Which row each row swaps with, under one turn or mirror
The rows were stretched afterwards, more along some directions than others.
gakib: -0.15,1.65,0.46,-2.02,3.98,-0.75,-3.60,1.04,-0.55,-0.76,0.93,-2.62,1.66,0.57,-3.65,1.73,4.45,-1.85,-1.20,-1.16
tomi: -0.55,-3.28,0.63,0.74,3.02,-4.23,-5.16,0.34,-1.76,-1.03,0.00,0.52,-0.52,3.90,-3.90,-0.24,2.52,-0.27,-0.60,0.82
fofid: 3.00,-2.35,-1.45,0.91,-0.19,0.80,-0.33,-0.71,3.36,-0.75,3.87,0.59,-1.97,1.87,-1.23,1.74,-1.92,-3.51,3.91,1.52
mifib: -3.19,0.38,3.65,1.42,0.40,-0.48,-1.71,0.25,-2.67,-0.21,-1.52,-1.56,-0.54,2.15,-0.84,-1.98,1.35,-0.10,-0.67,2.15
Muza: -0.78,-0.49,0.84,-1.33,-3.75,1.81,0.25,-0.37,0.71,0.22,2.76,-0.42,-1.42,0.27,-0.26,0.49,-4.14,-1.87,1.32,0.62
tupig: -0.68,2.73,0.93,-3.13,1.97,1.82,-1.43,0.70,0.91,0.88,2.62,-3.68,0.84,0.79,-2.79,1.95,2.24,-3.19,0.92,-0.33
talif: 1.45,-1.74,1.13,-0.70,-1.21,0.96,-0.12,-1.23,-0.29,-0.75,3.04,-0.99,-2.56,3.95,-0.08,0.58,-1.68,-3.51,1.34,1.98
Gosas: -1.29,1.49,-1.34,-2.53,3.23,-2.60,-1.02,-0.40,-3.92,-2.44,0.69,-0.28,-0.83,2.92,-4.04,-2.62,3.34,-1.60,2.18,1.29
vopi: -3.88,1.00,4.85,0.04,0.56,-0.70,-3.93,0.89,-2.22,0.81,-1.83,-1.33,1.18,-0.26,-0.88,-0.68,1.73,1.15,-3.07,-0.20
mipun: -0.67,-2.16,0.96,0.14,3.34,-3.64,-4.09,0.47,-1.25,-2.12,-1.36,0.00,-0.67,2.57,-3.68,-0.23,2.93,-0.97,-1.38,0.17
miri: -0.93,2.50,-1.62,-3.12,3.04,-2.12,-2.36,-0.72,-3.60,-1.58,1.22,-0.75,0.65,2.15,-3.53,-1.87,3.63,-0.51,1.91,0.46
dama: -0.35,-2.67,0.44,0.93,3.08,-4.20,-4.18,0.55,-1.85,-2.11,-0.81,0.98,-0.13,2.63,-3.04,-0.36,2.42,-0.47,-1.47,0.12
zumul: -0.48,2.91,0.25,-3.44,2.60,1.58,-2.46,0.62,0.49,0.03,2.32,-3.99,0.70,0.98,-3.24,1.67,3.66,-3.40,1.23,0.40
Tava: 3.04,-3.29,-1.48,0.80,-0.16,0.20,0.30,-0.06,3.57,-1.23,4.10,1.16,-1.92,1.92,-1.23,1.64,-2.40,-3.74,4.05,0.95
konon: 1.62,-2.95,-0.37,1.80,-2.18,-1.56,0.81,0.21,-0.10,-2.86,2.70,3.03,-2.72,-0.51,-0.36,-0.42,-4.17,-1.89,0.62,-0.17
gabul: 2.91,-2.84,-2.64,0.24,0.24,-0.72,-0.91,0.33,4.04,-1.44,3.83,1.27,-1.09,0.89,-1.73,1.75,-1.60,-3.06,4.70,-0.38
toged: 3.01,-3.16,-2.50,0.48,1.04,-1.05,0.02,-0.17,3.30,-1.38,4.02,1.48,-1.06,1.48,-2.02,1.73,-1.65,-3.48,4.57,-0.15
deso: -1.10,3.56,2.07,-1.83,0.77,0.04,-3.93,-0.22,-0.95,0.91,1.18,-1.27,1.10,1.67,0.18,-0.68,2.47,0.95,1.35,-0.52
fegir: -1.01,2.22,0.57,-2.97,0.26,2.56,-1.24,0.23,1.18,1.23,2.56,-4.21,0.45,0.90,-2.29,1.79,0.75,-2.89,1.41,0.68
Guk: -2.52,-0.92,2.40,-0.49,-0.66,-2.07,-4.12,1.65,0.27,0.28,-1.35,0.47,0.93,-0.72,-1.39,0.24,-0.21,1.79,-2.08,-2.47
Rif: -0.37,2.80,0.52,-3.27,3.34,0.56,-2.44,0.32,0.52,-1.02,1.59,-2.93,0.90,-0.09,-3.75,2.04,4.20,-2.50,-0.17,-0.41
Zup: 2.61,-1.99,-2.30,0.01,0.96,-1.96,-2.10,0.21,4.09,-1.51,3.21,1.24,-0.17,0.42,-2.38,2.33,-0.94,-1.79,2.92,-1.62
zedi: -0.07,-1.94,-0.29,0.75,0.19,-2.76,-3.60,1.56,2.87,-0.48,0.43,2.18,0.39,-1.05,-2.58,1.92,-1.13,0.54,-0.39,-2.69
Miluz: -2.75,-1.14,1.44,0.16,-1.12,-1.79,-3.11,1.03,-0.63,1.27,-0.41,-0.10,0.18,4.32,-1.21,-1.55,-0.54,1.18,1.66,1.28
bog: 0.29,-2.38,-0.39,-0.01,-3.82,-0.10,1.57,0.56,0.72,-1.41,2.78,0.84,-3.00,0.50,-0.42,0.05,-5.53,-2.38,1.27,0.39
bub: -0.55,1.32,0.24,-2.40,4.22,-0.97,-3.67,0.74,-0.42,-1.32,0.85,-2.41,0.41,1.08,-4.53,1.18,4.79,-2.64,-0.60,-0.57
fofu: 1.07,-0.51,2.38,-2.04,-1.18,2.12,-1.92,-2.05,-0.75,0.53,3.35,-1.85,-0.93,2.85,0.12,1.32,-0.11,-2.39,0.25,1.37
diles: -0.43,2.74,3.23,-0.83,0.53,-0.12,-2.85,-0.29,-1.28,0.43,1.49,-0.11,1.42,0.19,1.33,-0.45,1.68,0.79,0.07,-1.23
tugo: 0.41,1.95,2.24,-0.86,0.22,-0.42,-2.98,-0.42,-0.30,0.25,2.02,0.24,0.36,1.21,0.80,-0.41,0.80,0.07,0.95,-1.32
zibi: 1.54,-2.18,-1.70,0.08,0.68,-2.21,-2.91,0.98,3.59,-1.15,2.25,2.08,0.17,-0.50,-1.78,2.12,-1.05,-0.95,2.00,-2.42
Bogip: 2.92,-2.76,-0.17,0.78,-1.95,1.04,1.38,-0.34,1.41,-0.55,3.25,0.40,-1.95,2.87,0.82,1.24,-3.14,-3.16,2.43,1.41
binid: -0.56,0.77,0.66,-1.59,-2.30,2.88,0.21,-0.10,0.14,0.96,2.55,-1.89,0.19,0.08,-1.04,0.98,-1.73,-2.18,0.94,1.06
makod: -1.11,1.10,-1.06,-0.81,3.09,-2.74,-1.51,0.30,-3.17,-2.70,0.46,0.03,-1.51,3.30,-3.90,-3.12,3.12,-1.46,2.59,1.79
fiso: -1.90,0.18,0.01,0.13,2.71,-2.81,-1.06,0.78,-3.07,-2.63,-0.15,-0.07,-1.92,3.56,-3.72,-2.98,2.48,-1.45,1.92,2.29
telez: 1.23,1.40,1.58,-0.62,0.83,-0.95,-1.87,-0.03,-0.72,-1.42,1.89,0.99,-0.60,0.95,0.33,-0.83,1.03,-0.49,0.84,-1.36
Risa: -1.00,-4.29,0.05,0.95,0.83,-4.66,-3.43,0.85,-0.88,-0.78,-0.68,1.58,-0.93,4.51,-2.57,-1.40,-0.27,0.32,1.16,0.46
Sela: -2.04,-0.81,1.56,-0.29,-0.12,-2.30,-4.87,1.44,1.25,0.25,-0.86,0.99,1.41,-0.99,-1.76,0.89,-0.45,1.58,-1.57,-2.08
tabo: -0.43,1.28,2.10,-3.95,-0.48,1.09,-2.69,-1.16,-2.23,1.13,1.99,-2.75,0.27,3.13,-0.44,0.83,1.70,-0.67,-0.39,0.12
dizu: -1.10,2.74,0.33,-2.94,-0.12,2.63,-0.81,0.79,1.37,1.15,2.32,-3.55,-0.26,0.77,-2.33,1.62,0.32,-2.84,1.47,1.03
Nodig: -2.02,2.58,2.72,-1.46,-0.12,0.08,-4.51,-0.24,-0.46,2.00,0.81,-1.86,1.35,2.35,0.13,-0.35,1.67,1.41,1.31,-0.36
Sanad: -1.50,2.64,1.12,-3.00,-0.45,2.92,-0.90,0.25,1.26,1.05,2.09,-3.90,-0.10,0.88,-2.20,1.62,0.62,-2.53,0.75,0.84
Keluv: -1.00,0.17,-1.49,-1.81,2.98,-3.60,-1.28,-0.01,-3.78,-2.20,0.54,0.03,-0.77,4.04,-4.08,-3.07,3.05,-1.06,2.66,1.16
feg: -3.09,-0.48,3.47,0.07,-0.91,-1.67,-3.47,2.01,0.06,0.77,-1.32,-0.45,0.04,-1.10,-0.71,0.53,-0.85,1.69,-2.36,-2.03
nep: 2.71,-2.62,-1.65,1.24,-0.60,0.24,0.02,-0.46,3.54,-1.24,3.98,1.01,-1.96,1.89,-1.12,1.71,-2.61,-3.44,3.55,1.17
Talo: -0.78,0.54,0.95,-0.90,4.00,-2.11,-3.95,0.78,-0.83,-1.08,-0.64,-1.28,0.51,1.20,-3.98,1.42,4.14,-1.15,-2.23,-0.58
nekit: 2.06,-3.02,-2.03,0.37,0.83,-2.42,-1.99,1.21,3.20,-1.60,2.07,2.55,0.24,-0.58,-2.09,1.83,-1.04,-0.83,2.20,-2.53

Swapped with deso: makod
Swapped with feg: tomi
Swapped with nep: Sanad

